One vector is turned by the same rotation once a step. Each row is the vector after some number of steps, and that number follows the row.
The counts run from 0 to 228.
[ 16   6   9   9  14  18 -21  22 -13 -10 -18  17  22  13  24 -31   8 -13
  -4  11  -9   2 -17  -7  -8 -20  25 -18  -8 -29   0  -4   4 -10  -4  10
 -23   1   3 -10   4 -14   4   4  17  19   9  27  22  -5   8   9  -5] -> 30
[  5   8   5  14   2 -17 -10  10   0  -6 -17  12  13 -37   0 -16  10  -9
  11  -1  -2 -12   0   3 -10  12 -10   7 -13 -14  -9 -18  -4  20  34   0
 -30 -20  24  -9   5   0  -8  -8  11 -11   5  33  -9  30 -18  18  19] -> 167
[-14 -25  19  12  -4  -7   0 -17  -1   4 -22  14  23 -27  -7   1 -11 -16
   6  -8 -12 -16   0   9   0   5 -18  -2 -10  17  -5  -7 -29  30   7  -2
   0 -32   4 -16 -11 -18  -2  -7   7   0  11  25  16 -14 -20 -10 -25] -> 133
[ -2   4  33   5  10  -6  -5  -1   7  17 -19  10  10 -15  -5   0  -5  20
  -5 -16 -11 -14 -10  -6  20   9   4  -8   0   7 -15   9 -10  20  24  19
  19 -31 -10 -23 -10  23 -12  -1  -3  -2  35  23  -1  -3 -14  19 -17] -> 47
[ 15  -6  24  -5  24   9 -29   8  12  30   0 -12   3 -16  -4   9  -4   1
 -10  -9   6 -16 -24   1  13  13   5  -8 -15 -21   4   1  -3  -8  -3  -2
  26   3 -17 -25 -20  34 -18  13 -18   9 -10  18  16  -5  13 -13 -18] -> 193
[ 16   3 -11 -15   3  30 -12   5   0  10   0  -9  -9  33   0   6   5  15
 -25   7 -13   1 -24  10   1 -13  12 -20  -4 -26   9  20  16 -11  -5   6
  10  20 -15 -28  -9 -10   8   0  -4  19   8   3  22 -30  21   3 -22] -> 35
[ -9  -3   9  -4   0  -5   3 -14  -2 -16 -31  12  -8  15  -7  -6  12  -1
   9   6 -16  11   7  -8  -4 -18  -9   1  -5   0  -3   8   7  37  22 -13
 -25 -25  20  14   6 -21  15 -20  33  -4  28  21   5  -4 -20  17   3] -> 98
[ 25  25  -6  -5  11  16 -27  23  11   4  14 -12 -14  -7  -4  -6   8   2
 -10   8   9   4 -23   2   6 -11   8 -11 -16 -48  13  -7  27 -12  11  -4
 -16  20   4 -17  -4  24  -2   0  -8   3 -15   4   3  18  10   5  16] -> 1
[ -2   7   0   7  25 -11   8 -23   8  25 -36   0   3 -12 -14  34   3   1
  -4 -23 -13   0  12 -17   6  21 -21   7  -3  12   9  14   7  28  -1 -13
   5  -6   5  -8 -16   5 -13 -23 -10  19   7   5  10   5  -4   0 -33] -> 128
[ 16  22 -11  24   1  13  -5  30  -2   2  -1   9  26 -10   3 -17  -3   3
 -13  -5 -23  -4 -12   2  18  -6  14 -22  -4  -8  -5  -4   6  -7  14  31
 -16   0 -12 -42  -8   7  -2   1 -20  17  19   7  10   3   8  22 -16] -> 116
[-10  -8  26  -6  -3   5   9 -25  -3   1 -21  18   9  10   5  -2  -7  13
  -8  -5 -16  -3 -18   1  -2 -18   4 -18  10   3   2  13  -6  27   3   6
  13 -29   4 -16  -3 -25   1 -10  22   5  34  19  11 -27 -20   6 -31] -> 100
[ 14  -6  -1   5  -2  26 -14  17 -11  -5  -4  10  21  15  16 -23   1  -5
 -15  11 -14  -8 -24  14  -8 -19  18 -24  -5 -21  -2   3  -3 -13  -3  18
  -6   5  -9 -32  -5 -28   9   5   4  17  11  22  24 -27  11   4 -20] -> 31
[  3  -1  13  11  21  -3 -25  21  21   9 -18  -7   9 -22  -9 -10  -3 -19
  20   8 -15   3   0 -15  17   5   1  -3 -21   5  10  -9  -1  19  13 -22
 -27 -20  -4  11 -12  47 -11  12   0   2   3  19   8  13  13   4   6] -> 78
[ -1  16  14   6   7  16  -3  -3 -10 -19 -13  16  -3  20  -6 -12   6  -4
  -6   1  -4  24  -9 -14  14 -47   8 -18 -11 -28   3   1  22  11   0  -2
 -25  -2  11   2   0 -18  21 -25  17  13  11  -1  22  -4 -19   2  -7] -> 66
[  5   5  16 -16  17   8   0 -25 -15  10 -28   9 -13  28   2  18  19  18
 -22 -15   3  -1 -11  -3  -7  -5   1   1   4 -27  -7  25  16   7   2   2
  22   7   6 -13  -3 -30   6 -24  16  14  14  14  14 -18 -12   6 -23] -> 209
[ -8 -15   2  -4 -20  -2  -3  -2  23  -7  -2  -1   6 -19  -6 -19 -18  -8
  15  21 -20   0 -17  12  -8 -15  -5 -19  -5  10  22 -13 -10  35  16 -20
 -26 -37  14  -6  -1   6  -4  13  20 -12  14  26  -1  -4  -6   4   2] -> 219
[  2 -13  45   6  18   2 -17  -6 -10   5 -23  23  24 -15  15 -13  -2 -13
  -2  -9   8 -14 -22  -4  -7  -4   8 -10  -7 -20  -6  -7 -16   2  -9   4
   9 -16   8 -14  -4 -13 -13  -3  16  11   5  32  20  -5 -19 -11 -24] -> 136
[ 18  -8  16  -6  21  14 -25   0  -5  13 -11   8  11  -3  21  -6   3 -11
 -11   2  12 -11 -31   7 -26  -2  11 -11  -8 -40  13  -2   0 -12 -18  -5
   6  10   9 -18  -3 -16 -15   3  12  18 -16  26  22  -6   3 -14 -20] -> 140
[ 16  10 -33   2  11  14 -13  24   8  -8 -18  -8   1  23   4 -13  12 -10
   3  22 -29  18   2  -7  -9  -8  10  -8 -11  -9  19   6  21   8   6 -16
 -47   8   6   6   1   1  10   3   9  15   5  13  13   3  29  18   9] -> 147
[  0   2 -13  -4   0   1   7 -21   6  16  -6 -16 -22  -5 -38  40   5   8
 -15 -16  -7  -2   8  11  13  10 -32   6 -15   0   1  14   9  19  13  -8
  12  12  -4 -25 -19  -5   9 -25 -20   5  -3  -8  12  -9  -6  -7 -20] -> 125
[ 17  34   8  13  14  14 -14  23 -10  -8  -5   6   0   6  -9  -7  18   7
 -15 -10  -1  10  -6 -10  32 -18  10  -8 -17 -35 -17   3  25  -9  21  22
 -15  10 -10 -19  -4  12  13 -18 -14   8  13   0  12  12  -6  19   5] -> 119
[ 11  20  -6  12 -11  14 -14  27  -4 -17   9  -2  -6  -1 -21 -18  13  -1
  -4   2  -8   4  -1   8  28 -20  -2  -8 -23 -24 -18  -9  14   2  35  16
 -29   5  -7 -23  -8   6  25 -14 -13  -6   9   0   9   5  -8  17  19] -> 118
[ -8 -15  -9 -21  -6  -1  10 -34  17  17 -14  -8 -12   2  -8  24 -12  10
  -7   4 -17  -2 -14  12 -25   2 -15 -10   8   8  31  17   3  33  -5 -24
  10 -13  14 -12  -6 -16 -11  -4  17   6   7  15   5 -19   0  -5 -30] -> 214
[ -8   5  27  -3  14  -2   4 -17  -6  -4 -37  23   5  19   9  -4   6  10
  -1  -4 -13  11  -7 -19  -1 -20   7 -10   6  -4   1  16   7  29   4  -1
  -6 -27  14   5   4 -15   1 -17  31  10  34  22   7  -8 -20  17 -16] -> 99
[  6   6   4  -7  13 -20 -12   0  21  16 -16 -11 -10 -32 -12  10   8   3
  12  -3  -2  -8   2  -3  -5  25 -16  13 -11  -6   8  -4   5  29  30 -21
 -12 -16  17   1  -2  30 -19  -2   5 -12   0  26 -13  30  -5  15  17] -> 163
[ 20  16 -36   2  -6  17  -6  14  11  16  15 -19  -3 -11 -15  14  -3   6
 -20  -1 -12  -7 -14  21   2  10  -7 -14 -10 -16  14   2  14  -8   8   6
  -4  22  -9 -46 -15   7  -5   1 -30  12 -11  -2   7   1  20   3 -13] -> 3
[ -1  -9  -7 -12  -8 -14  -8 -11  25  19  -2 -21 -16 -33 -25  20   0   7
   5  -1  -7 -16  -2  17  -6  29 -26   7 -11   5   9   0  -5  31  30 -19
   4 -18   7 -16 -11  21 -12   1  -6 -16  -3  20 -11  10  -2   6   5] -> 162
[ -3   2 -17  18 -19  16  14  -5 -12 -17  -7  16  16   5  -6  -7  -7  -8
 -13   1 -22   5  -8  13   1 -31  -7 -22  -3  -2   2  -2   2  13   5  11
 -23  -5   6 -31  -5 -45  20 -20   4  14  15   3  21 -19 -14   2 -26] -> 64
[  5  -3  -2  13 -22   0  -6   4 -13 -14   1  14  14 -29  -4 -17   5  -6
  -6  -1   2 -19 -10  28 -13  -2 -13  -3 -12 -21 -15 -18 -12   8  27  18
 -16  -7  14 -36   2 -34   9 -13   3  -9   1  24   2   3 -27   6   2] -> 170
[ 10   3 -34  14 -20   7  -5  26  17   0  11  -8  18 -28  -5 -16 -13  -9
   0  16 -27  -6 -14  23  -2   3  -2 -21  -9   4  16 -14  -2   8  19   5
 -31  -7  -3 -35  -8   9  -4  14 -17   1   4  14   2   3  15  10  -1] -> 113
[ 11 -18   4  -9   1   9 -28  10  17  24  10 -23  -5 -25 -20   9  -4  -6
  -4   1   2 -22 -16  22   4  22 -13  -1 -22 -13   5  -5 -11  -1  10  -8
  16   5 -16 -30 -20  23  -8  13 -22  -2 -17  17  12 -10  15 -15  -5] -> 194
